Here are some rows, each followed by its group. Groups can overlap.
[ 12  -9  24 -22 -30  34   7   5 -28  34  39  35  16  -8 -49 -10 -15   9 -10   2 -13  -2  -6  38
 -25] Z889
[ 13 -16 -21   8 -15 -14  -3 -13  14  -9  -8 -26  -4   0  32  28   6  -4 -11   2 -14  16   5  -9
  18] Z421
[-14  21 -15  -3  14 -21   8 -32  20   1 -15 -14 -23   9   8  18  25  -3  30  12  17 -22 -13   2
  19] Z291
[ -5  -1  34 -40 -30  32  13   2 -61  31  50  34  16 -11 -25 -27 -27 -12  -9  -2 -49 -24  12   2
 -52] Z291
[ 12 -14 -36  13 -17  -5   9 -19 -21  -7 -10 -32 -14  17  15  10  -1   5  -6   0 -26   6  -5 -18
  14] Z421
[  1 -10  24 -21  12  18 -10  31  27   1  -4   6  30  -4  -4   0 -13   0 -25 -18  36  -3  -2   0
   9] Z889
[-21  15 -15 -15  32  -4  11 -26  23 -19 -15   8  -8 -23  11   3  14  -9  27   1  11 -29   3  -7
  -6] Z291
[-18 -11  -4  10   7 -10 -17   4  15 -24 -28  -2  20 -36  15   3   5  -5 -14 -34  -2  58   5 -12
   1] Z421
[ -6   4 -34   8  -4  -7  -7  -6   8 -23   1   0  13  -4  32 -11  34   3 -12 -31  -3  19  -1 -32
  18] Z201
[  6 -33  -1  -6 -48  21  -4  21 -36  56  57  31  22  26 -39  -7  -7  14 -15   4 -22   5  -5  36
 -33] Z889
[ 13 -11   3  -5  -7   6 -18   2  53  -9  -5   9  20 -52  38  26  16 -40 -12  -2  50  -8  13  49
   6] Z291
[ 32   0 -43  25  -2 -23  18 -32 -22 -26 -18 -27 -42  11 -27  45 -51  10  21  62 -17 -26  27   4
   2] Z421
[-21  16   4 -25  45   7  -5 -22  33  12 -24   8  -6 -25   7  -3  39 -24  34  -9  31 -32 -26   4
   9] Z889
[ 21 -27  49  -7 -13  18  -6  59 -11  45  32  17  59  14 -13 -10 -20 -11 -33 -16  37  27  -5  23
 -10] Z889
[ -5  18  44 -41 -33  49  -1  24 -43  41  23  18  13 -15 -14  -9  -4 -13 -10 -26 -39 -14 -11  -6
 -18] Z201
[  5   5  30 -63  -1  19   8   7 -20  15  23  26 -12 -22 -16  -5 -23   0   0 -14 -31 -30   7 -23
 -34] Z291
[  7  -7   3  11 -15   1  16   5   4  -2  28  13  -7  13  -2  -3  19  -2  -3  11  -5  -9   2   3
   1] Z201
[ 33   0 -42  20 -19 -22  14 -27 -19  -2 -11 -47 -51  40   3  30 -33  20  11  51 -27 -37  14  -5
  18] Z421
[ -7 -10  12 -25  -2   6   2   4   7  -6   4  28   8 -28   5   8  -1 -11   0 -16   8 -15  17  -3
 -24] Z291
[  0 -11   2 -31  -3  10  21   0  13 -12  16  18 -22 -25  -6   0  11  -6  -4 -15   6 -22  22  -6
 -11] Z421
[ -5   6  12  -8  17 -11 -11  17  30 -19 -16  13   3 -38  22  16   6 -21  -5 -14  31   5  14  24
  -6] Z421
[ 10 -18 -17  -8 -22  -8  25  -8  -4  -5   8  -2 -33  19   0  12  -4   9   3  22 -28 -33  36 -15
 -13] Z421
[ 11 -30   3   9   9   1 -17  30   0  -4  -5  -5  30   8  14  -7  -2   0 -33 -29  13  45   6 -30
  11] Z889
[  3 -15  -3   8 -40   2   5   8 -12  23  27  11   3  23 -16 -15  -1  13 -18   4 -18   4  -3   5
  -8] Z889
[ 12   4  36 -33  20  20 -18  26  13  24   2  12  21 -10   0  10 -17  -4 -12 -18  38 -15   9   6
   8] Z889
[-38  15  24 -53  14  20 -11  -7  46  34  -2  18  -9   8  60  29  43 -39  33 -44 -14 -34 -10  -7
  20] Z201
[ -4   0  41  32 -10  19 -20  50 -27  29  46  29  47   4  -1 -21 -12  -3  -6  -2  11  18 -15   8
 -39] Z201
[ 18 -25   8 -12 -40  17   8   9 -35  44  36  29   7  20 -43 -10   1   9 -11   5 -28   5   1  39
 -21] Z889
[-10  10 -14 -46  -7  -8  63 -17  -1  29  10 -26 -70  29  23  35 -19  -5  21  25 -54 -44  21 -16
  24] Z201
[ -5   5 -40  31   3  -7  -2 -31 -25 -37 -34 -50 -31   5   0  -7   1   9   6  17 -24   3  -9 -20
  14] Z291
[ 11  50  64 -25   9  53 -15  18 -37  26  19  18  22 -29 -30 -15 -18  -8   1 -19  -5   5  -3   6
 -27] Z201
[ -6   4 -15  47  -2 -10 -22  10 -22 -30  18 -11  19  17  17 -20  10  11 -19 -16 -19  36 -11 -24
  -6] Z201
[ -4   2 -11  25   5  -1  -4   1   7 -34 -20 -16  -4 -11  -1  -5   6   5  -3  -9  -5  25   0 -19
  -3] Z421
[-17  19 -13  -8  30   8 -17  -5  11 -31 -27  16   1 -36  25 -16  13  18  11 -25  12  33  -9 -17
 -12] Z291
[ 15  15 -11  13 -12 -26 -26 -21 -20 -36 -33 -15 -29 -19 -21  23 -54  28  13  15 -32  15  18  14
 -15] Z291
[  6 -14 -36  14  -2 -12  -2 -16   3 -12 -23 -35 -10  11   7   9   6  -8  -6  12  -4  19   5   3
  17] Z421
[-27  16 -11  16   4 -27  12 -26  36  12 -10 -40   4  51  48  14  50  -7   5  -6  -9  22 -37   6
  51] Z201
[-35  30  16 -42  14   0   6 -11  38  37 -10   2 -12  20  45  20  36 -36  28 -31  -5 -33  -5   3
  30] Z201
[ 12  12  22 -15  -3  -8  -5  -1 -42  -3  13  24  -8 -26 -38  -3 -39  14  20   9 -32  20   8  10
 -43] Z291
[ -3  -3  16   2   7   6 -21  30   0 -12 -14   3  33  -7  15 -27  -1   0 -27 -51  27  49   4 -23
   8] Z889
[  2   1 -29  22   9   5  -8 -11   1 -24 -13 -15  19   6   5  -6  19   3 -14 -15   8   4   6 -19
  15] Z889
[  8  12   4  -8  14   4   6  -5  29   0 -14  14  -7   6  -3   9  15  14   2  -3  21 -34   6 -13
  16] Z889
Which group is second nearest to each row below, going by the average distance to the group's rows?
[-33  15  -2 -14  47   7   3 -29  35  14 -20 -13  -9 -24   3  -2  30 -24  45   6  38 -35 -21   2
  26] >> Z421
[-19 -15  -1   4  17 -14 -34  14  14 -23 -24   4  10 -13  28   1   7  -8 -23 -26  10  44  -9  -7
   7] >> Z889
[ -5   1  49  39   2  -1 -21  55 -38  24  37  32  45   9  -4 -17 -13  -5   7  -1   8  30 -25  14
 -34] >> Z201
[-12   7 -19  14  -4 -29  -2 -15  42   8  -4 -36   5  30  40  14  42  -7 -10  -5  -5  38 -22   2
  54] >> Z201
[  1 -20  -7   9  14   8 -15  28   4  -6  -1 -15  24  12  23  -6   1  12 -28 -28  12  44   0 -31
   5] >> Z421
[ 14   9 -31  55  -6 -24 -19 -19 -28 -51 -41 -43 -26  13  -6  16 -47  15   7  57 -11  -1   8  -2
   2] >> Z291
[  5  14  12 -27 -20  -2   8   7 -52  -3  10   6 -14 -18 -30   2 -53   5  10   6 -58   8   9  -1
 -48] >> Z421
Which group is second nearest to each row below, going by the distance to the centre of the group?
[ 22 -17  23 -13 -11  24   2  28 -23  41  26  22  31   7 -28 -23 -10  15 -23   5   5   2  -3  28
 -15] >> Z201
Which group is nearest to each row below, going by the distance to the group's nearest row?
[  1  -7  -3  15   3  -6   8   4  17 -34 -21   1  -9 -21  -2  13  -2   1  -1  12  18  -3   7   2
 -10] >> Z421
[-24 -10   2   0   2   4  -1  -3  10 -24  -9  10   1 -35   0 -22   6  -5 -16 -32  -9  37   4 -32
  -7] >> Z421
[  4  -4  26   5 -22  18  -7  31 -36  28  54  21  32   3 -20 -20 -10   2  -2   1 -12  16 -15  18
 -37] >> Z201
[ -1  38  42   1  22 -11 -34  22 -36 -15 -10  13  37 -16 -13 -29 -22  25   8 -12  -9  38 -19 -12
 -43] >> Z291
Which other group has its centre nearest to the centre of group Z421?
Z291
Group Z291 spreads out most along one direction. Which other group's direction of most spread is closest to that one?
Z889
Which group is second nearest to each row below, going by the distance to the group's nearest row?
[ -2  18 -16 -18  15 -20  10 -29  20  13 -28   3 -37   3 -10  12   1  -5  30  11  22 -42   8  18
  25] >> Z889
